Each row of Z is roughly a mix of the hidden directions of one of a few groups.
Z:
[[  2 -16  35  24 -14 -36  19  -7 -44  24]
 [  2  68 -13  25 -19 -13  14  12 -14  -5]
 [ -2  44 -11   4 -18  58   0 -22  16  -1]
 [-41   4 -27  -3  50 -12   6  11  29 -21]
 [ 17  10  16 -10   4  57   8 -34 -14  33]
 [-29 -10 -17  -5  19 -26 -19 -13  41 -45]
 [  9 -25   4 -15   0  42  39  13  25 -39]
 [ 14  -2   1   1  -6 -71  16  -1  20 -21]
 [ 26   0  10 -33  11  19   7  56  17 -27]
 [-53   3  -3   5  -7  16  -9   0  45 -34]
 [-39  -3   1  33  13 -38 -15   1   9 -44]
 [  2  11 -10  -1   9 -69 -28  13  21   4]
 [  1  37 -60  -5  30 -12  -2  15 -10  11]
 [ 20  32  -1  -1 -30  50  -2   3 -32  25]
 [ 27  -4  15  -7  15 -64 -17  14 -25   5]
 [  4 -25  18  27 -25 -23  17  28 -26  43]
 [ -4 -36  27   1 -20  49  32 -14  13 -12]
 [-21   4 -21   3  16  42  -8  37  -7 -45]
 [-38  -7  28  -2 -38   1  -9 -18 -27  40]
 [-29  11 -29 -21  21   2  25  36 -40 -17]
 [ 15  43 -24  11 -19  45  -7  31 -12 -13]
 [-34  45 -25   3  10 -29  -4  31 -23 -10]
 [ 10 -23 -22 -13  37 -18  12  -8  47 -32]
 [-12  14  38  22 -27 -23 -12 -18 -17  47]
 [-18 -22 -23 -25  30  10   5   8  13 -57]
 [-12 -27  14  12  40 -46  -6 -11  37  -4]
 [ 26   0  17 -18 -34   5  21 -26 -32  42]
 [ 41 -31  10   2  17 -13  11  56   6  -3]
 [  4 -11  -6 -24  61  14 -14 -12  16 -35]
 [ 19   9  -2   2  14  13  31  53 -41  12]
 [ 37  -4  46   8 -19 -24  11 -20 -26  28]
 [ 45   6  28  24 -18  19   1 -20   2  44]
 [ 35  15  -6 -34 -18  13   5 -47   3  32]
 [  7  30 -48  19  17   1  10  26   6 -41]
 [-12  31 -24  18 -47  34   9  27  -4 -16]
 [ 16 -14  13 -10 -18  35  33 -51 -19 -10]
 [-30  23 -18  14 -26  50  14   3  16 -29]
 [  4  12   3  41 -49  13  13 -25  25  25]
 [-46 -14 -23 -18  16 -20 -16 -33  36   2]
 [-47  37 -19  -1   7 -28 -39   7   7   8]
 [-17   1 -29  18 -39 -35  11   9  44  -6]
 [-37 -11  25  19 -18 -10 -18  30 -46  15]
 [  8  43 -15  14 -10  50  17  -6  24 -25]
 [ -3 -15   1 -12  56 -16 -45  18  -8 -15]
 [ 14   8  47 -17   3  -1 -33 -34 -30  22]
 [ -5 -29   7  -1   1 -69 -17  11  -3  18]
 [ -4  41  14  13 -27 -57  -4   4   7  19]
 [ 13  19 -33 -12  16  62 -10   9   9 -21]
 [ 17  38  17  24 -21  40   4  13 -35  20]
 [ 15 -48  30  -7 -15   1   4 -16  12  48]
 [ 48 -17  27 -18  -6  11  -9  34  36 -13]
 [-55 -29   0  -1   0 -17   4 -25  37 -17]
 [ 15 -27  34 -28   5  18   4  25  44 -26]
 [  8  62 -25   3 -14   3 -27  -8  10  27]
 [ 16 -45  -3 -25  -2   9  25 -29  -2  44]
 [-20  31  27  48 -17   2 -18 -37   5 -11]
 [ 22  19  21  25   4 -53  -9  -9 -39   7]
 [ 43  20   9   5  11  16 -18  29 -45  23]
 [ 30 -39  33   6 -11  -6  29 -10 -34  25]
 [ 58 -38   3 -18   1   7  28  19  -9   6]
 [ 45  25 -18 -13 -11  -9 -42  19  31   7]
 [ 49 -30 -13 -36  15  20  23  20  10  -4]
 [  1 -59  11  -3  -4  35  18 -10  32 -15]
 [-11  64 -37  -6   6   9 -24  10   0   3]
 [-33  38 -24  16  21 -10  -2  21 -36 -30]
 [-49  28 -33  14  28 -15   9  11 -26  -9]
 [-41  -7  12  11  22 -47 -31  -3 -27  -4]
 [-15  -1   7  34  25 -29  -8  -2  -7 -59]
 [ 23  16  37  -7  -4  50  12 -23  -9 -31]
 [ -3 -41  22 -32  39 -27  -7 -28 -10   7]
 [-20 -19  -2  -9  33 -15  -5  12  48 -43]
 [-17 -29 -13 -25  -5 -25   0  45 -32  28]
 [ 35 -54  -8 -33   5  -1  17 -12  18 -18]
 [-16 -22  14   3  38 -18   2  11 -23 -56]
 [ 21 -18   8  -3 -10  12  -9  -5 -24  69]
 [ 36  -2   7 -30 -11 -23 -18  -5  18  53]
 [-21  45 -32  -3   8  48  -2   9 -15 -16]
 [-34   7 -14 -14  20 -20 -20  37  23 -42]
 [ -7  42 -29 -25 -22   2 -40 -18  10 -26]
 [ 15 -37  46  18 -15   0   8 -34 -23  22]
 [-36 -11   9  13   4 -28  -1  55 -30   0]
 [-16  40 -30   6   2  -6   0  32 -48  19]
 [  6 -40  27   0  20  35  -4 -26 -43  -1]
 [  7 -42  13 -20 -16  16  22 -45  -3  32]
 [  5 -13  18  21 -21   0  20   7 -52  43]
 [  3  31 -30   3 -17  62  -7  19  -1  -7]
 [-33 -26 -13 -17  20  -9  24  17 -21  50]
 [ 24 -44  49 -17 -12  11  19 -16  19  -4]
 [-31 -10  14  17  -2  55   8  23 -37  -1]
 [ 18  17 -18 -22 -42 -52  -7 -16   9  12]
 [ -3  -5 -12  27  -1 -17  -5 -44  -4  57]
 [-40 -37   3 -18  31  -2 -17  19 -23 -33]
 [ 12  25 -15  14  -8  15  14 -27 -38  51]
 [ 50  30   2  31 -15  -3 -20  12 -10  35]
 [ 20   7   3  -8   1 -30  13  13 -55  40]
 [-13 -12 -39 -47   9  -1  12  -3  -6 -46]
 [ 48   2  -1 -23 -30   4 -18  24 -10  41]
 [-45  12  -1  54  -7   2   0 -14 -29 -16]
 [  7 -43  10 -44 -21  17  15 -22  -3  34]
 [-17  42 -33  13  -5  14  18  24  21 -39]
 [-37 -16 -15 -26  18 -23  16  42 -32  11]
 [ 39 -12  40  35 -18 -20  14 -28 -16   3]
 [-10   0 -18  21   9 -64   4  25 -27  10]
 [ 48  -4  26  19 -12  22   5 -34 -31  19]
 [-27 -15  16  -4  29 -12 -10  26  52 -28]
 [ -1 -27   4   3 -17 -15   5  -4 -30  65]
 [-44 -32  10 -15  27  40   6 -20   0 -18]
 [ 45 -11  44  28 -16  -3 -18  14  24  12]
 [ 11  19  15  22  -7  28  56 -24  19 -19]
 [ 16  32   5  17 -15  45 -14 -37 -23  23]
 [-23  -9 -36  -4 -11  -8  10 -11  60 -24]
 [ -1 -20 -17 -33   7 -32 -24  16  49  19]
 [-10  -8 -11 -24  25 -15  11 -32  41 -44]
 [ -7   4 -10  37 -19  39  40   0  38   4]
 [-22 -23  21 -16  12 -40 -17 -43  17  24]
 [-47 -21   0  20  27  17   0  -8  43 -22]
 [-22 -51   2 -15  35 -15  21  17  26 -17]]

One row of each group comes first, with its name. Which group is each row after those in?
[-17 -34  -8 -20  32 -42 -40  14  -2  -5] -> Y
[-29  21   3  30 -43  18  44   7  -9   4] -> G
[-42  15 -40 -14  29 -19 -13  -4  23 -27] -> S

[ -8 -10   5  -9 -27 -30  29 -49  35  13] -> Y
[ 40   1  -9 -12  -3 -23 -37  42  31  -5] -> S
[ 24  -9  33  -2 -25  25  19  10 -33  44] -> S
[  5  -4  12   3 -18 -57  25  20 -21  36] -> G
[  1 -60  28 -10   9  20 -10 -26 -17  20] -> G
[-20  38 -39   4  39 -11  -6  25  10 -27] -> S
[ -1  31  11  27  -3 -49 -39 -23  -7  13] -> G
[-26  23 -18   8  24  -5  14  27 -51 -26] -> G
[ 17  12  14  27  48  37  21  -7  26 -18] -> Y
[-35 -17  -6 -21   4  61  10 -23   1 -13] -> Y
[ 50  33  -2  30  -5   5 -16 -10   9  39] -> S
